In the data rows, the value 128 means zero.
Some points, one per row:
[110 134 113  95 111  89 118 128  57 154  72 111  99 153 127 176]
[ 98 171  94 183 124 106 112 113 110 117  56 186  74  69 140  91]
[ 74  98 102 131 102  86 135 114  93 113 115 130 101  79 124 123]
[120  55 137  76 120  77 110 111 125  94 153  27 133 147 134 245]
[131 116 106 101  99  89 110 132  97 150  73 129  99 116 135 175]
[102  90  96 133 108 101 127 141 152  71 139 104  91  76 141 151]
[ 84 155  77 151  97 117 131 130 103 133  79 208  71  70 172  86]
[109  73 111 104 100  80 120  96 125 117 146 105 150 165 199 169]
[108 131  95 142  85  90 122 119  86 184 122 212 169 144 142  89]
[ 93 113 100 180 114 102  94 134 146 126 126 165 115 105 181  67]
[121  74 141  49 118 121 128 117 123 108 162  51 149 246 188 210]
[104 119 123 118 103 140 143 119 123 145 140 143 172 176 205 173]
[ 97 137 106 152  91  81 118 120 108 194  99 219 148 170 162 101]
[114  73 139  77  95 109 104 110 164 146 165  53 169 142 106 188]
[107 124 129 138 136 144 139 159 168  75 103 128  88 101  89 111]
10 more points follow, each with its number after it:
[119 171 181 238 185 209 155 136 175  34 135 143  36   0 112  35] 0
[240 131 164 134 147 118 128 127 136  79 135  77  78  97 114 137] 1
[196 162 180  95 143 145 153 106 101  96 171  29 104 154 129 186] 2
[181 161 255  26 191 226 132 106 106 125 141   0 162 251 110 255] 3
[122 102 132 149 134 164 119 151 179  68 141 102  87  56 119  95] 4
[107  97 114  81  88 104 111 130 131 147 141  92 164 151 124 154] 5
[ 85 180 100 137 118 110 113  79  40 246  99 235 162 202 145  92] 6
[114  82 124 118  97  91 109 105  87 167 149 139 184 234 137 173] 7
[141  42 158  63 120  92 121 131 172 146 208  48 195 199 122 225] 8
[ 70 255  91 246 124 193 125 169 117 216  15 255  73  28  99   0] 9
Which two of these numbered points are nearest to each point below, looking only along the 4 directions in which the first points spread most? Their numbers follow each, nearest first.
[128  99 180  81 152 207 136 146 134 107 142   6 125 158  94 215] > 2 1
[111  75 113 103 104  77 111 127 140 121 153 116 168 126 129 137] > 5 1
[ 91 149 141 117 162 170 140 166 156  97 107  91  99 133  96 135] > 1 4
[ 89 180  74 131 126 107 115 128  79 221  81 218 179 216 143  85] > 6 7
[114 211 202 237 170 193 144 126 133  77 106 195  56   7  87  50] > 0 4
[243 120 128 123 150 122 124 137 118 103 112  71 101 106  94 154] > 1 2
[246  68 109 161 105 105 148 121 163  43 143 113  93   8 121  82] > 4 1
[123 117 130  35 120 101 143 141 130 171 125  41 156 201 144 255] > 3 2
[102  64 139  69 117 113 113 110 150 104 190  49 192 253 169 218] > 8 3
[135  66 126  94 110 103 151 116 131 124 157  83 154 154 107 178] > 5 2
[ 78 182  90 146  95 107 123 119  79 237 117 255 162 143 134  84] > 6 7
[238  92 167  96 142 115 125 108 148 118 160  26 126 155  96 199] > 2 5
[110 205 154 255 185 227 158 165 147  88 103 203  37   0 101   0] > 0 9
[127 213 183 122 184 226 184 156 120 110 105  99 105 137 116 112] > 1 4
[159 222 212 158 178 179 151 128 113 107 115 107 123 135 103 134] > 1 5
[128 111 142 158 169 200 144 159 192  61 150 111  76  39 110 120] > 4 1
[ 80 227  73 157 126 126 107 102  71 245  75 255 176 148 118  71] > 6 9
[ 99  65  78 184  98 112 121 120 172  97 184 194 132  88 149  53] > 4 1
[ 98 198  75 188 119 129 132 118  99 220  70 255 113  59 110   7] > 9 6
[ 90  88  73 170 115 106  98 152 182  62 160 175  99  69 189  79] > 4 0
[127  28 134  49 119 101 111 135 153 102 183  49 176 231 182 232] > 8 3
[120 113 101  87 116  97 130 101  90 180 150 157 190 219 162 167] > 7 5
[206 197 164 149 148 131 110 106  80 106 120  98 106  95 100 138] > 1 5
[111 146 105 100 119  96 105 125 108 147 132 128 128 157  97 134] > 5 7
[132 255 158 222 179 178 126 152 115 113  65 230  71  12  99   0] > 9 0
[116  95  91 209 127 120 147 138 181  60 108 155  62   2 101  49] > 0 4
[116 142 115  90 108 106 125 106  82 197 161 153 185 208 156 152] > 7 5
[109  67 103 141 113  77 116 117 149 120 169 169 174 153 126 117] > 5 7
[243 114 137 132 128 126 128 113 134 102 133  82 108  89 104 113] > 1 4
[127 198 185 131 184 201 129 142 121 104 127  93 110 147 100 155] > 1 2
[ 93 153  58 182 117 109  97 124 123 130  94 212 107  87 199  53] > 9 4
